One vector is turned by the same rotation once a step. Each row is the vector after some number of steps, and that number follows the row.
The counts run from 0 to 631.
43; -92; -36; 167; 16; 144; -195; 219; 62; 87; 142; -278; -112; 371; 16; 236; -183; 38; 230; -25; -410; -21; -103; -18; -83; -143; 36; -90; 5; -344; 184; 16; -317; 100; 92; -170; 167; -99; -39; -471; -291; -25; -142; -309; -74; -98; -181; -78; 446; -76; -217; 507	590
189; -143; -155; 117; -215; 285; -320; 260; -121; 186; -70; -224; -247; 94; 41; 227; 15; -76; 354; 57; -4; 102; 87; 1; 155; -341; 13; -210; 93; 57; 118; -214; -382; 257; 102; -470; -19; 147; -362; -139; -258; -54; -269; -483; -228; 123; -28; 165; 148; -267; -32; 151	11
-158; -26; -142; 165; 204; 47; -73; 326; 239; -22; 140; -390; -7; 208; 25; 171; -320; -105; 284; -6; -485; 154; 250; 22; -241; -419; -119; -33; 216; -10; 305; 26; -260; -85; 247; -316; 30; 164; 150; -191; -113; -50; -212; -142; -257; -181; 27; 74; 315; -199; -115; 243	549
387; -34; -342; 76; -130; 281; -406; 203; -284; 145; 185; -68; -129; 247; -115; 115; 47; -230; 321; -4; -52; -70; 196; -166; 67; -149; 184; -94; 294; 44; 279; 100; -304; 139; 241; -179; -31; 62; -412; -296; -93; -174; 10; -359; -181; 16; -239; 209; 200; -91; -89; 120	212
136; 107; -183; 38; -38; 319; -231; 305; -89; 187; 86; -348; 54; 134; -165; 85; -299; -471; 128; 64; -184; 15; 343; 2; -421; -248; 18; 67; 255; 162; 365; 128; -445; 177; 219; -161; -36; 36; -267; -247; -208; 52; -30; -160; -165; -49; -182; 149; 253; -112; -133; 212	247
-66; -57; -420; 236; -2; -54; -308; 120; 21; -88; 292; -141; -84; 388; -114; 232; -209; 260; 440; 87; -231; 213; 166; -81; 117; -62; -46; -78; 211; -292; 97; -161; -114; 52; 142; -335; -12; 295; 53; -241; -173; -150; -211; -263; -64; 212; -235; -180; 356; -103; -162; 257	617
224; -140; -93; 15; 171; 200; -101; 521; 49; -43; 143; -339; -72; -11; -64; 250; -268; -197; 265; 140; -159; 156; 422; 103; -207; -227; -36; 141; 252; 237; 366; 90; -363; 79; 179; -435; -86; 311; -24; -61; -151; 14; -148; -309; -122; 215; -25; 128; 146; -13; 20; 220	47
-10; 148; -233; 187; -213; 296; -406; 142; -307; 187; -63; -296; -130; 114; -73; 215; -128; -363; 142; 69; -188; -76; 240; -176; -363; -186; 37; 4; 265; 55; 241; 55; -319; 187; 313; -157; 13; 13; -226; -203; -201; 28; 7; -122; -350; -151; -284; 56; 291; -203; -114; 178	1
85; -56; -346; 140; 269; -16; -405; 418; -33; -37; 19; -265; -212; 21; 0; 195; -150; -207; 362; 346; -259; 97; 384; -149; -184; -264; -153; 43; 242; 136; 288; 96; -216; 108; 258; -299; -65; 427; -101; -25; -124; -185; -40; -155; -142; 37; -26; -32; 196; -72; -77; 154	254
153; 64; -106; 141; -108; 381; -203; 353; -236; 157; 104; -236; -184; 76; -249; 180; -253; -114; 158; 144; -130; -20; 205; -20; -288; 69; 146; 41; 208; -9; 375; 121; -340; 77; 254; -288; 47; -131; -132; -287; -328; 67; 80; -215; -239; 22; -324; 129; 255; 56; 5; 369	40
202; -182; -251; 130; -171; 225; -295; 284; -125; 9; 284; -21; -93; 351; -207; 205; -40; 42; 437; -144; -284; -120; -1; -108; 220; -46; 236; -136; 177; -98; 316; 2; -302; 342; 112; -174; 28; 151; -230; -279; -83; -108; -37; -416; -92; 159; -383; 92; 247; 33; -27; 205	100
-317; -18; -316; 147; -70; 87; -330; 129; 67; 32; 46; -307; -73; 370; -89; 184; -90; 5; 398; 155; -343; 99; 47; -48; -119; -442; -15; -219; -6; -196; 63; -19; -235; 82; 257; -209; 85; 229; -55; -271; -51; -172; -154; -189; -114; -117; -115; -89; 421; -221; -99; 349	305
134; -55; -442; 128; 133; -47; -410; 240; 120; 231; 5; -202; -161; 265; 21; 40; -145; -64; 383; -29; -251; 41; 19; -93; 188; -418; -10; -277; 144; -141; 185; 28; -198; 30; 282; -269; 90; 37; -303; -279; -86; -254; -120; -184; -167; -237; -37; 169; 228; -331; -227; 269	244
151; -208; -189; 55; 210; 0; -312; 409; 159; -108; 156; -161; -56; -18; 80; 173; -154; -271; 447; -21; -480; -49; 140; -163; 65; -263; -187; -30; 163; 15; 215; 14; -387; 144; 105; -294; 48; 273; -331; -81; -87; -148; -223; -382; 32; 111; -36; 56; 254; -68; -159; 232	238
134; 57; -231; 25; 236; 43; -247; 345; 158; 181; 23; -261; -27; 222; -91; 43; -473; -142; 248; 318; -217; 151; 137; -1; -155; -154; -59; -3; 91; -106; 210; 107; -287; -32; 159; -327; 80; 8; -203; -317; -323; -45; -29; -162; 76; -123; -109; -10; 308; -95; -238; 537	494
31; 28; -403; 238; 23; 78; -123; 131; -42; 156; 210; -324; -31; 520; -104; 106; -167; -29; 329; 104; -46; 280; 414; 123; -150; -386; 109; -140; 350; -31; 245; -12; -22; -102; 293; -297; -78; 215; 130; -267; -69; -84; -221; -34; -343; -151; 29; 26; 206; -216; -119; 52	610
21; -173; -165; 414; -299; 130; -242; 145; -130; 28; 165; -287; -231; 212; 45; 318; 75; 33; 297; -163; -112; 53; 149; -92; 70; -267; 89; -169; 268; -89; 192; -164; -223; 270; 217; -377; -100; 225; -16; -130; -196; -5; -346; -381; -464; 87; -201; 145; 113; -176; -22; -72	123
166; 69; -389; 258; 287; -114; -530; 267; -37; 93; 16; -159; -205; 165; 15; 131; -154; -43; 380; 314; -229; 84; 222; -183; -62; -121; -66; -8; 225; -127; 121; 121; -117; -42; 285; -277; 22; 110; -192; -252; -304; -245; -55; -81; -83; -129; -128; -82; 320; -55; -215; 310	461
211; -88; -234; 378; 49; 120; -364; 245; -206; 98; 25; -190; -404; 194; -41; 257; 145; 48; 254; 189; -164; -25; 217; -128; -77; -172; 221; -135; 252; -144; 362; 194; -108; 61; 344; -240; 88; 58; -13; -262; -239; -117; 43; -211; -338; -232; -177; 178; 297; -87; -29; 221	78
179; -180; -196; 210; -79; 246; -330; 298; -208; 59; 25; -218; -340; -25; -50; 223; 72; -66; 338; 17; -29; 6; 277; -161; 56; -271; 97; -169; 283; 108; 383; 61; -186; 228; 285; -426; -15; 199; -158; -5; -153; -118; -133; -381; -395; -14; -128; 327; 138; -116; 132; -1	45
79; 129; -319; -92; 33; 275; -279; 321; -55; 117; 75; -280; 70; 265; -178; 115; -417; -315; 214; 255; -217; 137; 273; 86; -326; -198; -7; 46; 118; 70; 210; 42; -407; 139; 130; -213; -35; 138; -324; -274; -178; -44; -42; -186; 53; 31; -252; -90; 360; -50; -86; 361	248
235; 31; -243; -45; 41; 283; -21; 240; -21; -37; 371; -312; 40; 171; -172; -45; -314; -54; 243; -9; -258; 187; 392; 26; -183; -249; 46; 9; 349; 17; 288; 158; -224; -276; 199; -339; 13; -93; -69; -271; -66; -49; -114; -166; -146; 159; -38; 75; 240; -44; -286; 289	476
-9; -60; -385; 8; 164; 95; -267; 249; 98; -139; 185; -273; 10; 257; -96; 88; -135; -197; 388; 117; -472; 88; 384; -49; -133; -499; -58; -147; 196; 64; 289; 164; -258; -44; 294; -155; 9; 269; -147; -209; 83; -184; -97; -111; -93; -45; -49; 78; 333; -124; -102; 230	516
337; -1; -93; 331; -12; 150; -230; 247; -23; 104; 80; -302; -326; -163; 45; 171; -199; 6; 173; -28; -67; 79; 250; -114; -79; -30; 3; 3; 377; -74; 300; 3; -259; -128; 268; -589; 33; -169; -61; -158; -333; 52; -227; -275; -446; 34; -50; 151; 211; -225; -261; 189	469
323; 22; -306; 217; -263; 162; -357; 273; -178; 204; 180; -93; -116; 178; -161; 181; -186; -18; 336; -96; 57; 59; 167; -102; 105; 141; 157; -20; 321; -91; 229; -92; -305; 329; 107; -403; -124; -14; -215; -215; -275; 22; -154; -425; -215; 157; -446; 167; 98; -65; -106; 98	179
52; -163; -92; 165; -38; 53; -213; 317; 167; 64; 216; -217; 46; 365; 7; 294; -245; -54; 336; -76; -340; 13; -45; 66; 89; -141; -24; -75; 0; -170; 43; -200; -415; 255; -53; -252; -24; 188; -128; -347; -227; -4; -297; -484; 91; 153; -187; -67; 272; -76; -235; 347	623
385; -126; -229; 58; -52; 259; -233; 385; -39; 232; 89; -118; -230; 259; -144; 95; -92; 86; 364; 131; -60; 34; 36; 12; 154; -204; 270; -214; 82; -103; 378; 156; -267; 64; 203; -314; 153; -132; -283; -390; -222; -103; 15; -359; -107; -46; -156; 268; 293; -146; -84; 426	284
186; 77; -154; 213; -100; 145; -220; 204; -33; 241; 149; -301; -73; 115; -84; 118; -270; -189; 117; -152; -280; 11; 61; -92; -196; -69; 77; 3; 327; -162; 296; 82; -299; -78; 283; -300; 58; -291; -205; -384; -354; 84; -120; -155; -286; -129; -198; 89; 263; -133; -390; 333	207
138; 86; -372; 95; 204; -16; -424; 337; 41; 36; 94; -153; -72; 44; -66; 106; -428; -121; 349; 309; -189; 105; 290; -105; -201; 114; -118; 161; 211; -65; 208; 71; -227; 37; 215; -310; -44; 143; -167; -217; -336; -134; -35; -197; 39; 106; -243; -122; 283; 35; -208; 374	215
-98; 29; -322; 298; -333; 169; -342; -8; -130; -48; 104; -149; -238; 27; -137; 210; -43; 174; 391; -41; -282; 60; 47; -260; 107; -102; -17; -171; 204; -230; 78; -47; -209; 62; 261; -436; 87; -32; -157; -164; -161; -112; -153; -291; -312; 155; -346; -90; 351; -187; -138; 232	234
50; -159; -196; -11; -98; 162; -183; 340; 77; -46; 199; -175; -159; 219; -109; 148; -195; 198; 522; 80; -152; 160; 41; 65; 220; -245; 0; -121; 6; -130; 166; -174; -301; 179; 0; -448; 23; 277; -129; -152; -137; -97; -247; -561; -22; 301; -153; -6; 308; -107; 0; 347	545
265; 5; -250; 19; -240; 339; -313; 180; -226; 275; 89; -157; -94; 335; -138; 147; -74; -180; 288; 18; -40; 12; 57; -22; 48; -197; 147; -137; 85; -96; 92; -33; -395; 204; 95; -190; 81; -69; -468; -377; -224; -69; -94; -377; -69; 17; -261; 138; 247; -161; -212; 268	457
-47; 45; -171; 346; -104; -43; -284; 232; -14; 252; 29; -378; -48; 151; 5; 242; -304; -146; 139; 26; -41; 163; 218; 53; -279; -30; -28; 70; 355; 1; 112; -185; -212; 268; 204; -436; -208; 146; 40; -143; -355; 116; -272; -181; -349; -80; -191; -18; 91; -228; -125; 18	392
